In the data rows, 128 means zero.
Here is a table of points, one per row:
[120 145 121 194 118 145 171 162  89 152  94 107  86 192 129 166 111 168
 114  92 135  73 121 225  83 148  80 127 103 201 132 173 119 187 144  37
 102 190 149  81 129  71 152 142 120 160]
[202 128 136 100 138 160 115 106  52 102 140 135 114  73  91 101 119  74
 192 176 134  43 131  48 159 151 138 115  73 110 176 208 115 110 138  46
 159 161 120 181 146 103 178 130 127 173]
[130 133 124 158  64 109 182 148 137 127 176 106  64 135 168  95 183 114
  73 220 181 118  58  85 107  65 174 127 157 179 169 131 133 106 109  91
 104 127 106  51 180 183 132 150 183 100]
[102 170 100  73  49  65 139  85 125 174 169 156 214 114  97 142 135 163
 198 120 108 186 146  98 118 163 108 164 147 122 149 135 122 168 166  64
 149  80 128  51 204 130 132  94  93 128]
[ 93 107 148  90 144 174  69 143 123  76 153 138 107  98  81  68  50 131
 146 163 179 115 122 141 121 135  24 152 174 174  72 128 104 205 124 166
 125 128 125 136 228 185  93 113 133 139]
[208 132 131 170 143 119  90 161 143 109  60 146 178 107  71 134 195 190
 154 117 204 116 116 168 120 187 142 163 214  91 160 204  86 127 101 105
 118 131 120  97  70 163  63 135 138  96]
[106 133 112  91 127  91 153  54 134  98 116  54  42 120  50 135  97 143
 103 114 169 146 130 124 139 141 133 118  68  86 106 187 202 109 140 141
  71  49  99  88  82 116  57 133 120 175]
[103  70 111  81 145 146 212 160 164 113 103 137 126 126 112  86 136 129
 145  73 142 121 202  40 112  66 137 135 195 123 116 138 153 192  39 107
 139 119 134  96  90  73 174 136 153  99]
[124 123 163  49 144 116 142 136 116  98  69  58 214 140 179 123 117 134
 119 120 163  90  81 141 134 166 176  78  76 174 146 116 187 148  83 119
 117  94 202 141 137 188 159  65  48  96]
[119 110 238 155 161 142  87 108 141 148  28 129 142 133 172 207 174  99
 170 166 106 131 154 110 200  77 108  97 106 129  81 156 169 138 164 119
 164 114 118  82 186 136  64 153 185 106]
[151 149 149 149  81 142 217  41 110 107  69  64 106  71 167  88 145 155
 161 143 136 167  95 122  83 145  74  36 138  67  58  65  60 140 156 155
 162 170 145 142 109 145 140 137 115 127]
[133 146 169  92 151 188 100  70 125 214 153 123  77 185 146 141 112 132
 189  92 174  91 106 128 151 150 192  93 220 138 207  61 129 135 144 187
 111 110  72 141 131 122 129 138  95 156]
[170  83 110  91 170 175 149 165  63 117 156  24 151 118 129 181 152 179
  86 124  79 151 114  86  64 119 162 215 181 124 125 132 144 104 174 161
 152 129 178 163 168 100 119 191 140 138]
[170 189 116 166 151 172 120 212  86 183 171 178  94 150 154 109 173 170
 137 129 189 169 129 147  80 129 149 115  42  52  77 136 184 179  90 128
 177  60 110 182 156 121 130  95 152 119]
[105  96 132  26  53 107 157 159 149 222 125 166 144 127 137  62 182 158
 113 142  80  80 122 162 152 129 165 137 130 156  60 138 132 139 120 118
  74 169 140 219 118 114  40 178 156 151]
[ 85 103  33 161 151  57  49 142 165 178 124  70 140  62 129 166 146  50
 182 126 169 115  97 108  48  89 136 104 148 159 101 102 172 118 126 116
 155 195 162 163  97 126 105 106 142 169]
[146 213 103 140 116 156  95  70 195 118 123  81 146 100 181 140 105 140
  84 106 123 126 103 101 145 128 166 185  71 168 123 142  42 168  94 130
 141 118  84 153 137  32  76 114 147  46]
[110 191 139 101 163 147 124 105 125 122 129 147 107 126  71 148 214  51
 124  38  91  94  93 128 112 164  73 138 147  95  90 102 120  63 126 106
  47  85 174 128 149 143 168  94 192  93]
[216  90 133  91 177  74  87  90 127 112 207 148 146 100  93 129 178 161
 120 114 144  95 184 188 126  68  98  71  96 154 130  39 164 111 140 129
 131 160  87  89 148  86 129 179  86  54]
[143 149 102 164 191  98 146 152 174  81  82  73 140 174  75  47 139 137
 154 137  49 198  96 133 163 116 157 151 146 145 116  61 168 136 125  71
 115 148   3 179 157 148 153 117 131 177]
[ 51  86 104 115  65 171  97 164  55 104  89 112 152 126  77  93 103 153
 178 116 123 138 115 178 125  66 161 103  74  81 195 101  77  35  84 149
 136 141 120 105 164  94  91 107 165  87]
[143  84 183 155 118  82  42 106  64  83  97 211 150 129 162 100 127 139
  92 132 104 188  80  72  79 134 140  90 136 148 112 113 111 144 136  97
  54  85 146 124 114  37 138 109 112 180]
[144  76 130 226  51 148  99 123 126 149 132  79  95 127 107 104 133  89
 122 118  81  72 217 135 124 127 197 189 124 108  74 114 126 154 186 108
 102 103 140 131 120 181 142  65  61  68]
[145 124  85 168 124 205 152 131 185  92 146 135 165 188 140 103  89  72
 170 129 120 183 122 156 163 103  93  74 133 123 195  99 167 146 173 103
  90  92 217 154 117 104  51 182 119 106]
[187 144 152 176  59 152  99 186 125 191 128  92 193  62 131 134  62 142
  39  51 107 110 161  91 169 140  71  72 147 118 157 117 171 111  93 150
 127 129  91 104 113 149 122 105 174 189]
[ 36 127 193 132 189 171 152 149 207 121 160 168 117  41 101  93 150 159
  65 151 112 106 138 111  95 156 156 128 116 131 207  88 150 160 197  99
 166 153 152 125  74 121  96  83 134 136]
[180 153 241 110  95 108 143 169 222 188 125 107 127 170  48 135 106 109
 158 165 143 174 133 119  86  63 110 178  83 183 134 139  99  69 131 177
 130 132 163 141  96  94 195 115 122 163]
[157 178  67  85 160 153 134 181 153  96 130 150 132 150 126 171 121  95
  94 174 162 111 165 143 199 125 199  90 158 104  41  64  44 108 121 124
 140 131 176  48 146 102 104  87 103 223]
[131 117  90 119 144 222 135  50  63 192  98 165 131  96 126 101 179  65
  75 135 171 239 149 156 182 145 109 188 117 197 141 131 166 100  99 157
 132 175 130 108 127 124 143 129  79 151]
[160 126  59 123 129 139 105  72 150 169  50 201 108 199  69 168  65 136
  48 168  63  76  71  86  60 128 118 116 122  94 134 113 150 148 107 161
 179 148 123 118 139 164 137 124 128  78]
[112 186 149 147 146 147  99 155 139 118 182 177  87  98 129 116  59 164
 136  51 104 174  79 104 153 100 173  97 142 139  53 193 131  60 138  90
 149 189 149 121 104 184 138 190  45  65]
[ 90 158 117 126 102 118 111 142  99 109 114 132 108 170 170 150 134 161
 104 169 168  83 143  81 171  63   6 202 146  91 130  74 126  87 116  69
 151  98 121 186  37 143 113 123  69 114]
[ 99  85 162 125 124  72 117 101 122 120 187  86 123 238 125 102 100 137
 111  88 168 138 169  88 157 234 136 148  99 124 104 101 123 118 126  98
 203 194 158 114 119 128 120 167 214 132]
[121 137 124 141 105  96 135 120  77  69 193 126 131 189 101 111 193  97
 136 101  93 123 111 114 163  95 127  72 151 182 140 208 117 163 157 233
 190 127 128 130  76 107  89  49 111 119]
[121 191 100 156 134 117 160 127 112 104 130 155 135 139 156 178  77 189
 172 200 105 138 236 106  80 181 137  91 164 202 111 145 178  49 104 147
  70 112 118 171 115 144 121 113 161  79]
[ 99  50 105 163 136 111 140 207 111 159 142 127  78  86  89 222 140 150
 132 151  89 167  77 108 201 208 110 106 106 184 136  81  57 162  86 133
 136  66 117 147  92 149 156 166 111  96]
[114  82 101 116 153 122 119 169 186 163 105 111 116 145 191  51 125 105
  98 142 117 109 132 170  99 194  79  96 153 116 118 192  96  37 172 129
 196  40  80 111 142  94 166 132  85 105]
[126 147 157 138 202  56 138  75 101 154 141 118  96 119 157 120 119 100
 100 118  59 150 202 178 103  67 124 118 142 113 190 167  53 154  16 111
 141  94 161 145 165 187  92 157  90 174]
[127  94 141 138 134 149 204 159 161 109 180 160 156 152 168 202 131  73
 118 109 120 130 124  97  68 167  83 134  86  81 155 138  96 108 129 125
  75 195  48 152 166 157  73  91  78 129]
[ 93  87 136 184  92 173 156  42 150  68 176 179 206 121 118 170 126 109
 142 114 140  73  95 201 109 111 158 145 132 150  90 134 146 103  86 122
 185  47 101 165 117 142 175 176 149 199]
[ 36 179 156 159  95  83  88 159 149 102 114 105 137 121 115 139 149  90
  90 168 180 137 155 126 125 167 152 138 153  61 154 151 160 157 112 198
  94 193 114 160 175  56 194 198  94 112]
[156 156 116 103 118 167  67 131 145  86 158 115 104 127 203 104 169 145
 214 168  34 104 111 145 120 169  93 182  80  93 140 123 163 158  76 192
  98 158 158  30  70 144 161 149 138 155]
[129 138 165  72 161  96 155 148  56 162 153 114 168 123 140 134  28  37
 117 179 116 166  99 206 125 122 164 158 173  94 115 127 128 169 151  97
 130 152  79 112  31 119 153 115 201  69]
[152 126 117 186 160  22 215 140  97 122  85 199 111  87 155  85  71 129
 171  84 149  76  87 128 170 135 125 219 106 132 130  89 146 102 160 213
 122 110 163 112 171 111  98 119 135 138]
[111 151  77  90 126 123 113 149 113  97  76 162 163 120 146 121 134 111
 116  85 158 127 192 103 109  92 154 121  55 135 161 136  67 169 226 168
  97 100 119 122  96 225 170 227 159 164]
[163  99 131  59  58 105 110 132 155  51  94 161  21  97 178 210 134 154
 119  86 125 169 138 197 168 119 138 132 164 106 177 141 172 128 161 113
 160 152 134 181 168 134 175  74 158 145]
[ 97  78  87 161 197 124 124  62 149 186 182 127 172 144 154 131 128 228
 135 151 149 129 114 134 196  68 111 107 124  79 126 181  90 134 166 155
  50 165 158 138 137 139 211  65 164 140]
Along one direction, these points spread out more than along any other. Take the direction at right angles to it along which they spread out most. Go by this last direction. How far along it is each point below, from 0 to 99? The average is 50, and the first point in the table lies past the average. One standard deviation of the points above along it is 16.
[216  90 133  91 177  74  87  90 127 112 207 148 146 100  93 129 178 161
 120 114 144  95 184 188 126  68  98  71  96 154 130  39 164 111 140 129
 131 160  87  89 148  86 129 179  86  54] 30
[ 36 127 193 132 189 171 152 149 207 121 160 168 117  41 101  93 150 159
  65 151 112 106 138 111  95 156 156 128 116 131 207  88 150 160 197  99
 166 153 152 125  74 121  96  83 134 136] 39
[ 85 103  33 161 151  57  49 142 165 178 124  70 140  62 129 166 146  50
 182 126 169 115  97 108  48  89 136 104 148 159 101 102 172 118 126 116
 155 195 162 163  97 126 105 106 142 169] 32
[163  99 131  59  58 105 110 132 155  51  94 161  21  97 178 210 134 154
 119  86 125 169 138 197 168 119 138 132 164 106 177 141 172 128 161 113
 160 152 134 181 168 134 175  74 158 145] 51
[103  70 111  81 145 146 212 160 164 113 103 137 126 126 112  86 136 129
 145  73 142 121 202  40 112  66 137 135 195 123 116 138 153 192  39 107
 139 119 134  96  90  73 174 136 153  99] 32
[131 117  90 119 144 222 135  50  63 192  98 165 131  96 126 101 179  65
  75 135 171 239 149 156 182 145 109 188 117 197 141 131 166 100  99 157
 132 175 130 108 127 124 143 129  79 151] 26
[133 146 169  92 151 188 100  70 125 214 153 123  77 185 146 141 112 132
 189  92 174  91 106 128 151 150 192  93 220 138 207  61 129 135 144 187
 111 110  72 141 131 122 129 138  95 156] 26
[102 170 100  73  49  65 139  85 125 174 169 156 214 114  97 142 135 163
 198 120 108 186 146  98 118 163 108 164 147 122 149 135 122 168 166  64
 149  80 128  51 204 130 132  94  93 128] 45
[151 149 149 149  81 142 217  41 110 107  69  64 106  71 167  88 145 155
 161 143 136 167  95 122  83 145  74  36 138  67  58  65  60 140 156 155
 162 170 145 142 109 145 140 137 115 127] 58
[121 137 124 141 105  96 135 120  77  69 193 126 131 189 101 111 193  97
 136 101  93 123 111 114 163  95 127  72 151 182 140 208 117 163 157 233
 190 127 128 130  76 107  89  49 111 119] 40
[143  84 183 155 118  82  42 106  64  83  97 211 150 129 162 100 127 139
  92 132 104 188  80  72  79 134 140  90 136 148 112 113 111 144 136  97
  54  85 146 124 114  37 138 109 112 180] 49
[208 132 131 170 143 119  90 161 143 109  60 146 178 107  71 134 195 190
 154 117 204 116 116 168 120 187 142 163 214  91 160 204  86 127 101 105
 118 131 120  97  70 163  63 135 138  96] 73
